In the rows, zero is written as 128.
One turn moves every row onto another: examples first, then more rows asked
J796: [118 135 128 121 112 135 121 117 120  88  79 133]
J739: [114 141 134 132 149 120 125 127 123  87  86 153]
J163: [127 103 109 134 119 120 125 113 112  97 116 170]
J107: [119 137 120 127 101 133 121 111 116  81  97 146]
J149: [125 121 120 132 121 117 119 102 140  94 111 153]
J7: [127 119 127 128 134 117 120 110 144 104  92 141]
J641: [114 142 119 133 117 125 124 113 117  75 112 163]
J315: [128 117 120 130 115 121 118 103 139  98 102 144]
J833: [120 117 138 139 111 142 134 135  92 107  84 160]
J198: [109 122 127 119 150 119 134 123 132  96  89 152]
J212: [119 123 137 138 110 138 135 137  93 107  80 158]
J286: [117 121 140 146 130 134 135 140  97 109  89 169]
J165: [118 120 132 146 114 136 135 132  91 102 102 174]
J563: [105 125 120 125 146 118 134 119 130  88 108 166]
J469: [116 127 139 145 128 129 136 142  95 106  87 169]
J819: [120 117 133 142 105 141 132 131  93 106  95 167]
J884: [124 122 128 133 140 113 121 110 142 100 100 151]
J410: [118 125 133 142 103 138 136 134  93 103  92 164]
J44: [120 117 141 141 123 139 135 138  96 111  81 162]
J75: [119 126 138 141 123 133 137 140  95 108  80 162]
J976: [126 101 121 131 151 113 126 125 119 110  92 161]
J189: [116 137 134 123 135 127 123 125 122  92  72 137]
J477: [112 144 125 136 139 118 126 122 121  78 105 165]
J753: [107 124 113 125 123 123 132 110 127  83 119 166]
J661: [115 127 131 146 109 134 136 133  91 100  99 171]
J28: [113 116 120 110 111 134 129 112 127  94  88 138]
J844: [124 121 122 136 134 113 120 106 142  94 109 155]
J835: [112 117 127 112 132 129 131 121 133 100  78 138]
J602: [131  96 118 123 115 128 121 116 115 110  86 145]
J377: [115 128 134 149 121 129 138 136  93 102  97 174]
J927: [125 104 116 138 143 112 127 121 115 102 112 172]
J147: [130  98 111 128 106 126 121 111 113 103 104 156]
J137: [127 118 124 126 123 121 117 106 142 103  94 139]
J940: [129  96 123 125 137 120 123 123 118 115  80 148]
J353: [109 118 113 117 105 133 129 107 125  86 105 151]
J160: [118 120 136 149 127 134 136 138  95 104  99 175]

J602 goes to J147
J160 goes to J286
J844 goes to J884
Now find these:
J28 goes to J353
J410 goes to J661
J739 goes to J189

One turn moves every row onto another: examples first, then more rows asked
J785: [160 129 127 134 135 124 142 138 143 126 127 141 118 131 122 128]
J25: [141 125 119 123 131 142 135 132 152 104 131 143 128 135 113 134]
J583: [124 108 154 147 138 148 118 113 127 138 114 129 143 136 133 126]
J203: [130 111 155 138 148 143 119 108 132 130 116 133 129 143 142 128]
J609: [114 125 134 151 127 135 135 125 132 106 133 130 137 132 102 107]
J816: [140 131 120 125 122 140 140 129 148 110 134 142 130 132 108 132]
J654: [132 122 143 123 145 112 130 125 145 111 127 154 126 124 118 112]
J761: [136  96 127 151 167 122 131 122 139 132 129 117 144 121 131 117]
J519: [129 117 123 145 126 120 138 138 137 123 125 142 148 127  93 142]
J82: [124 104 151 155 140 139 115 113 130 145 118 126 141 134 132 129]
J688: [124 102 140 148 137 129 118 146 131 144 106 125 139 136 134 131]
J15: [119 101 138 151 142 133 120 135 138 146 105 118 142 129 132 130]
J964: [114 124 143 154 130 143 125 128 122 141 133 118 137 117 138 132]
J117: [115  98 123 147 132 135 123 127 127 148 122 113 141 133 128 118]
J170: [109 120 119 150 139 134 115 117 127 145 119 118 144 135 133 133]
J168: [138 113 136 121 142 109 124 139 146 113 146 147 139 123 115 125]
J789: [123  87 116 136 139 132 119 123 117 134 123 120 134 119 126 117]
J531: [135 120 112 158 150 140 140 124 142 129 136 109 132 139 135 130]
J301: [150 117 121 137 134 122 121 137 140 104 155 123 132 117 125 126]
J955: [144 121 126 114 152 110 126 127 147 119 132 139 149 124 125 122]
J279: [109 120 119 138 137 132 117 119 127 147 123 128 152 139 134 141]
J311: [134 121 128 155 157 136 145 107 143 137 127 123 122 140 138 125]
J783: [144 129 127 135 128 128 140 130 134 114 137 149 109 131 110 120]
J482: [143 132 135 140 128 124 135 124 133 114 132 151 110 131 112 117]
J324: [109  94 121 140 131 133 118 124 123 137 120 117 136 132 134 113]
J108: [138 110 118 132 128 127 117 127 145  92 140 136 137 123 112 129]
J962: [141 111 134 154 167 120 141 122 140 144 123 129 130 125 134 126]
J627: [150 122 121 124 137 145 128 111 150 102 129 133 130 130 125 126]
J896: [122 129 145 135 135 121 133 123 150 120 127 145 144 158 110 123]
J965: [145 116 126 133 145 112 129 118 133 109 127 139 115 116 127 100]
J613: [140 107 134 124 136 107 123 139 146 111 144 144 140 122 112 126]
J440: [133 126 134 126 149 114 129 121 139 107 129 157 123 125 117 110]
J847: [124 133 140 150 134 145 126 136 122 136 143 116 130 133 140 127]
J981: [136 106 110 148 162 132 131 127 147 129 133 114 153 136 129 128]
J132: [119 110 148 151 125 105 132 134 145 115 135 136 122 131 118 132]
J447: [116  96 134 131 128 122 137 107 148 111 123 138 140 124 104 130]
J775: [112 121 144 153 135 140 127 124 134 151 129 116 139 127 138 128]
J536: [130  96 141 137 144 122 126 146 137 148 110 132 127 126 137 138]
J224: [141 107 123 131 133 127 118 127 144  95 149 137 135 124 114 129]
J922: [117 129 112 132 146 140 116 128 124 136 121 125 156 135 128 136]

J962 goes to J531
J613 goes to J482
J536 goes to J847
Now find these:
J15 goes to J775
J279 goes to J688
J25 goes to J168
J896 goes to J519
J785 goes to J301

